In the rows, zero is written as 128.
One turn sends every row of this set to another row. A few are shown first. Where does it send the rows asked after them?
pudal: [119  88 136 119 105 149 138 105 123 152 127 175]
tolo: [121 118 117  98 160 109 125 120 153 114 100 124]
Tiral: [127 127 118 161  94 149 101 124 130 153 162 132]
sapof: [109 138 135 102 139 113 134 107 155 111  92 117]
sikup: [112 128 122  98 153 113 130 119 168 111 102 127]
navil: [124 123 110 159  99 151  94 128 131 149 159 141]
nital: [115 134 132  97 144 112 139 112 166 114 106 114]
dovom: [131 163 119 151 110 135 121 141  97 147 135 148]
Buzas: [120 122 121  97 156 111 133 120 166 114 109 120]
zes: [127  82 132 117 110 149 141 107 122 157 133 171]
Suz: [109 129 124 102 151 112 124 115 154 107  91 130]
lato: [122 131 119 161  92 152  98 124 131 149 158 136]
bosat: [126  90 142 117 100 149 147 100 123 158 134 161]
sovu: [121 126 126  96 151 109 139 115 168 118 111 113]
kav: [118  93 143 118  98 152 143 100 123 155 128 170]
movev: [133 155 109 152 118 133 116 146  97 146 136 154]
Bafa: [121 132 134  98 143 110 140 110 154 118 103 104]
neza: [142 148 106 151 123 131 118 147  96 151 142 147]
tekel: [139 161 122 150 109 133 126 139  98 152 141 137]
mufo: [120 127 116 161  94 152  95 125 131 148 157 142]
Gok: [129 119 125  98 156 106 134 115 153 120 108 108]
mel: [128 122 114 158  99 149  98 127 130 152 162 134]
nogi: [145 153 115 150 119 131 125 143  96 154 146 137]
Befas: [109 134 129  98 147 113 134 114 169 111 101 123]
Vig: [130  83 137 116 105 146 145 103 123 159 138 161]

lato goes to Tiral
neza goes to movev
And these:
Buzas goes to sikup
Bafa goes to Gok
bosat goes to Vig

